[[126 141 106 145 136  98 119]
 [135  98 156 125 123 137 125]
 [117 145 111 121 133 147 148]
 [119 152 108 135 135 115 133]]
:
[[135  98 156 125 123 137 125]
 [126 141 106 145 136  98 119]
 [119 152 108 135 135 115 133]
 [117 145 111 121 133 147 148]]

[[126 133 102 123 138]
 [125 141 129 119 129]
 [139 135 131 121 124]
 [123 117 123 132 131]
 [121 134 135 116 125]]
:
[[139 135 131 121 124]
 [126 133 102 123 138]
 [125 141 129 119 129]
 [123 117 123 132 131]
 [121 134 135 116 125]]

[[112 130 133 132 136 121 127 135 126 129 127 136 119 127 117 130]
 [136 132 134 136 135 116 124 130 127 121 119 135 135 146 119 118]
 [127 133 138 129 129 127 136 121 118 105 124 135 126 122 144 132]
 [123 126 132 127 125 123 131 126 139 126 115 104 133 131 136 143]
 [107 131 128 128 133 115 106 137 119 116 131 121 117 132 136 131]
 [144 102 120 126 112 124 134 111 128 129 107 132 114 134 126 132]]
:
[[144 102 120 126 112 124 134 111 128 129 107 132 114 134 126 132]
 [136 132 134 136 135 116 124 130 127 121 119 135 135 146 119 118]
 [127 133 138 129 129 127 136 121 118 105 124 135 126 122 144 132]
 [123 126 132 127 125 123 131 126 139 126 115 104 133 131 136 143]
 [112 130 133 132 136 121 127 135 126 129 127 136 119 127 117 130]
 [107 131 128 128 133 115 106 137 119 116 131 121 117 132 136 131]]

[[147 111 121 129 132]
 [125 101 134 127 117]
 [140 113 135 117 120]
 [118 134 120 118 136]
 [137 117 144 125 127]
 [142 145 127 120 124]]
:
[[147 111 121 129 132]
 [142 145 127 120 124]
 [140 113 135 117 120]
 [137 117 144 125 127]
 [125 101 134 127 117]
 [118 134 120 118 136]]

[[124 115 107 123 141 120 123 138 128 135 113 141 131 104 122]
 [118 124 123 141 129 113 111 126 109 122 137 119 136 148 109]
 [141 111 117 119 131 130 103 135 115 122 122 146 140 123 131]]
:
[[141 111 117 119 131 130 103 135 115 122 122 146 140 123 131]
 [124 115 107 123 141 120 123 138 128 135 113 141 131 104 122]
 [118 124 123 141 129 113 111 126 109 122 137 119 136 148 109]]

[[117 128 122 117 120 131]
 [141 118 132 134 145 127]
 [129 157 127 139 137 129]
 [123 106 126 115 122 115]
 [128 126 130 130 121 135]]
:
[[141 118 132 134 145 127]
 [129 157 127 139 137 129]
 [128 126 130 130 121 135]
 [123 106 126 115 122 115]
 [117 128 122 117 120 131]]
---
[[141 110 117 133]
 [129 126 129 129]
 [144 113 125 132]
 [124 105 126 143]]
:
[[141 110 117 133]
 [144 113 125 132]
 [124 105 126 143]
 [129 126 129 129]]

[[123 124 136 135 126 128 127 127 126]
 [133 115 126 126 131 137 114 114 136]
 [132 116 125 125 123 125 129 129 126]
 [139 104 122 122 127 135 115 115 136]
 [120 132 135 135 124 121 137 137 119]]
:
[[139 104 122 122 127 135 115 115 136]
 [132 116 125 125 123 125 129 129 126]
 [133 115 126 126 131 137 114 114 136]
 [120 132 135 135 124 121 137 137 119]
 [123 124 136 135 126 128 127 127 126]]

[[126 105 137 137 118 123 131 131 124 151 120 124 125 138]
 [118 145 129 129 125 116 144 143 113 106 122 115 117 140]
 [142  99 118 119 123 131 118 118 133 148 138 145 132 125]]
:
[[142  99 118 119 123 131 118 118 133 148 138 145 132 125]
 [118 145 129 129 125 116 144 143 113 106 122 115 117 140]
 [126 105 137 137 118 123 131 131 124 151 120 124 125 138]]

[[142 125 141 114 144]
 [128 130 137 124  98]
 [121 123 136 140 128]
 [114 131 125 133 124]
 [141 127 126 127 126]
 [141 120 106 121 136]
 [137 117 131 141 124]
 [117 123 123 151 135]]
:
[[141 120 106 121 136]
 [117 123 123 151 135]
 [114 131 125 133 124]
 [141 127 126 127 126]
 [137 117 131 141 124]
 [121 123 136 140 128]
 [128 130 137 124  98]
 [142 125 141 114 144]]

[[130 116 131 131 134 128 121 105 126 126 123 129]
 [123 131 129 128 128 131 137 128 122 134 124 121]
 [128 137 127 121 125 128 126 137 126 134 124 122]]
:
[[128 137 127 121 125 128 126 137 126 134 124 122]
 [123 131 129 128 128 131 137 128 122 134 124 121]
 [130 116 131 131 134 128 121 105 126 126 123 129]]

[[134 139 148 116 105 135 127 127 125 132 116 142 128]
 [117 126 124 133 121 124 122 124 115 127 121 115 138]]
:
[[117 126 124 133 121 124 122 124 115 127 121 115 138]
 [134 139 148 116 105 135 127 127 125 132 116 142 128]]
---
[[116 136 127 106 115 143]
 [142 118 143 128 110 113]
 [103 131 114 132 153 149]
 [137 113 144 126 111 114]
 [122 144 119 112 116 140]
 [145 121 141 129 112 116]
 [117 144 114 113 118 138]
 [138 109 144 148 131 111]
 [139 105 141 150 139 116]
 [125 137 123 117 127 136]
 [120 135 120 112 126 141]
 [143 121 140 130 112 113]]
:
[[143 121 140 130 112 113]
 [116 136 127 106 115 143]
 [142 118 143 128 110 113]
 [103 131 114 132 153 149]
 [137 113 144 126 111 114]
 [122 144 119 112 116 140]
 [145 121 141 129 112 116]
 [117 144 114 113 118 138]
 [138 109 144 148 131 111]
 [139 105 141 150 139 116]
 [125 137 123 117 127 136]
 [120 135 120 112 126 141]]

[[143 102 143 136 143 136 120 115]
 [136 125 140 117 133 117 140 140]
 [124 134 128 135 123 137 116 115]
 [118 137 115 124 117 123 129 131]
 [128 126 127 127 127 127 127 127]
 [131 124 131 120 130 119 136 137]
 [126 132 130 135 125 137 116 115]
 [115 141 115 139 115 141 109 109]
 [126 126 124 124 126 123 131 131]]
:
[[126 126 124 124 126 123 131 131]
 [143 102 143 136 143 136 120 115]
 [136 125 140 117 133 117 140 140]
 [124 134 128 135 123 137 116 115]
 [118 137 115 124 117 123 129 131]
 [128 126 127 127 127 127 127 127]
 [131 124 131 120 130 119 136 137]
 [126 132 130 135 125 137 116 115]
 [115 141 115 139 115 141 109 109]]

[[136 135 120 119 129 109 127 124 134 117 134 127]
 [135 144 108 108 139 140 113 117 145 110 147 114]
 [128 134 118 118 132 142 120 124 135 122 138 121]
 [141 142 112 111 134 111 122 119 142 108 141 122]
 [134 145 104 104 142 146 126 133 145 109 149 126]
 [114 111 146 146 113 135 122 121 113 150 114 122]]
:
[[114 111 146 146 113 135 122 121 113 150 114 122]
 [136 135 120 119 129 109 127 124 134 117 134 127]
 [135 144 108 108 139 140 113 117 145 110 147 114]
 [128 134 118 118 132 142 120 124 135 122 138 121]
 [141 142 112 111 134 111 122 119 142 108 141 122]
 [134 145 104 104 142 146 126 133 145 109 149 126]]

[[130 130 145 148 126 133 142 130 131 122 125]
 [112 125 122 132 139 146 133 142 135 106 123]]
:
[[112 125 122 132 139 146 133 142 135 106 123]
 [130 130 145 148 126 133 142 130 131 122 125]]

[[122 133 129 136 120]
 [135 121 132 120 121]
 [127 125 149 136 135]
 [131 114 128 121 136]
 [134 117 132 139 128]
 [136 113 128 129 138]
 [130 122 128 121 122]
 [132 121 132 118 129]
 [132 120 126 127 117]]
:
[[132 120 126 127 117]
 [122 133 129 136 120]
 [135 121 132 120 121]
 [127 125 149 136 135]
 [131 114 128 121 136]
 [134 117 132 139 128]
 [136 113 128 129 138]
 [130 122 128 121 122]
 [132 121 132 118 129]]

[[153 135 150 121 150]
 [152 128 151 132 113]
 [114 103 148 111 139]
 [147 151 147 151 120]
 [156 106 113 118 134]]
:
[[156 106 113 118 134]
 [153 135 150 121 150]
 [152 128 151 132 113]
 [114 103 148 111 139]
 [147 151 147 151 120]]

[[122 114 123 115 124 125 128 133 135 135 140 117]
 [123 146 121 138 113 113 130 127 127 127 125 146]
 [130 105 133 116 138 138 130 133 135 135 140 107]]
:
[[130 105 133 116 138 138 130 133 135 135 140 107]
 [122 114 123 115 124 125 128 133 135 135 140 117]
 [123 146 121 138 113 113 130 127 127 127 125 146]]

[[108 125 124 108 120 115 132]
 [116 109 108 125 128 115 130]
 [138 115 106 145 126 145 122]
 [104 113 134 126 130 126 139]
 [104 134 144 123 108 130 123]
 [141 136 145 143 115 123 140]
 [115 137 126 150 122 146 135]
 [134 125 138 122 132 148 109]
 [141 131 123 138 139 126 135]
 [122 113 121 126 131 137 107]]
:
[[122 113 121 126 131 137 107]
 [108 125 124 108 120 115 132]
 [116 109 108 125 128 115 130]
 [138 115 106 145 126 145 122]
 [104 113 134 126 130 126 139]
 [104 134 144 123 108 130 123]
 [141 136 145 143 115 123 140]
 [115 137 126 150 122 146 135]
 [134 125 138 122 132 148 109]
 [141 131 123 138 139 126 135]]
